B: [-1.2 -3.3 -3.3 -3.0 -3.5 -2.4 -3.6 -2.9 -1.5 -3.3 -4.1 -2.7 -2.8 -2.0
 -4.3 -3.0 -5.0 -3.5 -3.6 -2.8 -3.4 -3.5 -3.3 -3.0 -4.2 -1.1 -3.0 -2.7
 -1.8 -3.0 -2.6 -3.5 -3.5 -3.4 -2.0 -3.7 -2.6 -3.4 -3.1 -3.0 -3.4 -3.1
 -2.6 -3.7 -3.3 -2.9 -2.9]
D: [-3.1 -3.1 -3.4 -1.1 -0.9 -3.0 -0.4 -3.5 -4.5 -3.2 -0.2 -2.3 -1.3 -4.5
 -0.4 -3.0 -3.2 -0.3 -3.1 -1.8 -3.6 -1.5 -0.4 -0.5 -3.4 -3.1 -3.7 -3.3
 -2.9 -0.7 -3.6 -3.4 -0.8 -0.8 -1.4 -3.8 -1.0 -2.7 -3.1 -0.7 -2.9 -3.7
 -1.3 -1.5 -3.7 -0.6 -3.5]
W: [ 25.5  29.0  27.1 -85.0 -83.2  11.1 -78.8  23.9 -15.0  31.8 -76.4 -90.1
 -87.3 -14.0 -77.3  25.3  68.8 -73.9  29.4 -90.0  18.0 -87.7 -78.9 -79.7
  26.3  12.8  59.6  14.5  29.0 -80.0   4.7  21.1 -83.5 -81.8 -88.3  19.4
 -83.9  -5.1  24.8 -80.5  34.8  20.5 -87.5 -87.7  42.9 -69.9  26.7]
A: [-2.1 -2.9 -3.2 -2.6 -2.5 -2.6 -2.1 -3.2 -3.9 -3.0 -2.0 -3.6 -2.6 -4.1
 -2.2 -2.2 -2.9 -1.7 -2.9 -3.1 -2.7 -3.1 -2.1 -2.0 -3.3 -2.2 -2.9 -3.0
 -2.1 -2.1 -3.1 -3.3 -2.5 -2.4 -2.8 -3.6 -2.2 -2.8 -2.5 -2.1 -2.2 -3.5
 -2.6 -3.1 -2.3 -1.7 -3.2]
H: [-3.6 -8.8 -8.6 -2.8 -3.2 -8.4 -3.3 -8.5 -1.7 -8.8 -3.6 -1.4 -2.8 -1.8
 -3.7 -3.8 -8.4 -4.2 -8.9 -2.3 -3.8 -2.4 -3.4 -3.3 -3.8 -2.7 -8.3 -8.4
 -3.7 -3.6 -2.6 -3.4 -2.8 -3.3 -2.1 -8.6 -3.2 -8.2 -3.6 -3.5 -4.3 -8.4
 -2.8 -2.5 -5.5 -4.7 -8.5]
Q: [-5.3 -2.0 -2.6 -3.5 -3.2 -1.7 -2.3 -2.6 -9.2 -2.2 -2.0 -6.5 -3.7 -9.4
 -2.4 -5.7 -3.4 -1.2 -2.1 -4.9 -7.1 -4.8 -2.1 -2.0 -7.0 -5.7 -3.2 -2.4
 -5.1 -2.2 -7.5 -7.0 -3.3 -2.9 -4.0 -3.4 -2.7 -1.9 -6.0 -2.2 -5.3 -3.2
 -3.7 -4.9 -6.0 -1.0 -2.6]
V: [-46.7  93.7  92.4 -58.7 -52.6  85.2 -51.8  90.4 -84.0  93.9 -45.2 -87.2
 -55.6 -83.2 -44.3 -47.8  71.4 -26.4  94.7 -69.0 -51.4 -67.9 -47.9 -46.8
 -44.4 -62.3  78.7  87.2 -43.3 -41.0 -68.8 -51.6 -59.8 -50.1 -68.2  90.5
 -48.2  78.8 -47.8 -41.3 -35.1  89.0 -56.6 -68.2 -10.8 -12.2  90.8]
P: [ -5.6  -3.8  -4.0  -1.4  -1.2  -3.5  -0.8  -4.1  -6.2  -3.9  -0.6  -2.7
  -1.5  -6.1  -0.7  -5.2  -4.7  -0.5  -3.7  -2.0  -5.5  -1.7  -0.9  -0.9
  -5.3  -5.5  -5.2  -3.8  -5.4  -1.0  -5.5  -5.4  -1.2  -1.1  -1.9  -4.0
  -1.3 -11.4   4.9 -14.3   4.8  -7.4 -13.6 -10.8   4.5 -15.8  -7.0]
U: [-11.6  -4.6  -5.0  -5.6  -4.7  -6.1  -3.5  -5.8 -14.2  -4.7  -2.5  -8.1
  -6.1 -13.8  -3.1  -9.7  -4.0  -2.3  -4.4  -7.2 -11.6  -6.1  -3.7  -3.9
  -8.1 -10.7  -6.6  -6.4  -9.5  -4.6 -10.6  -8.6  -4.3  -4.7  -6.7  -5.9
  -5.3  -4.9  -8.7  -4.4  -8.3  -6.5  -6.4  -5.9 -10.2  -3.7  -5.8]
S: [-5.6 -3.8 -4.0 -1.4 -1.2 -3.5 -0.8 -4.1 -6.2 -3.9 -0.6 -2.7 -1.5 -6.1
 -0.7 -5.2 -4.7 -0.5 -3.7 -2.0 -5.5 -1.7 -0.9 -0.9 -5.3 -5.5 -5.2 -3.8
 -5.4 -1.0 -5.5 -5.4 -1.2 -1.1 -1.9 -4.0 -1.3 -2.9 -5.3 -1.0 -5.1 -4.2
 -1.6 -1.7 -5.7 -0.8 -4.1]
N: [-40.2  80.5  78.9 -48.5 -42.8  72.3 -41.1  76.8 -74.2  80.7 -35.0 -74.4
 -46.5 -73.1 -34.6 -39.9  63.1 -19.5  81.5 -58.4 -44.7 -56.6 -38.1 -37.4
 -36.3 -53.1  67.3  73.8 -36.4 -33.0 -58.9 -42.8 -48.7 -40.6 -57.3  76.6
 -39.7  67.3 -39.7 -33.2 -28.6  75.2 -47.5 -56.9 -10.3  -8.4  77.3]
Y: [-13.4   8.2   8.2   2.0   2.6  10.1   2.2   8.7 -13.7   7.8   2.6  -2.4
   2.6 -13.7   2.9 -14.2  -2.2   5.1   8.2   0.9 -14.0   0.6   2.9   3.1
 -14.0 -14.3   0.9   9.7 -13.9   4.2 -14.7 -14.4   1.3   2.9   1.0   9.0
   3.4  11.2 -14.5   4.0 -13.9   9.0   2.6   0.4 -12.1   7.1   8.3]
find: [-4.9 -7.1 -4.8 -2.1]  Q
find: [-8.8 -3.6 -1.4 -2.8 -1.8 -3.7 -3.8 -8.4 -4.2]  H
perm: [-8.5 -4.7 -5.5 -2.5 -2.8 -8.4 -4.3 -3.5 -3.6 -8.2 -3.2 -8.6 -2.1 -3.3
 -2.8 -3.4 -2.6 -3.6 -3.7 -8.4 -8.3 -2.7 -3.8 -3.3 -3.4 -2.4 -3.8 -2.3
 -8.9 -4.2 -8.4 -3.8 -3.7 -1.8 -2.8 -1.4 -3.6 -8.8 -1.7 -8.5 -3.3 -8.4
 -3.2 -2.8 -8.6 -8.8 -3.6]  H
find: [  9.7 -13.9   4.2 -14.7 -14.4   1.3   2.9]  Y
perm: [-3.5 -0.6 -3.7 -1.5 -1.3 -3.7 -2.9 -0.7 -3.1 -2.7 -1.0 -3.8 -1.4 -0.8
 -0.8 -3.4 -3.6 -0.7 -2.9 -3.3 -3.7 -3.1 -3.4 -0.5 -0.4 -1.5 -3.6 -1.8
 -3.1 -0.3 -3.2 -3.0 -0.4 -4.5 -1.3 -2.3 -0.2 -3.2 -4.5 -3.5 -0.4 -3.0
 -0.9 -1.1 -3.4 -3.1 -3.1]  D

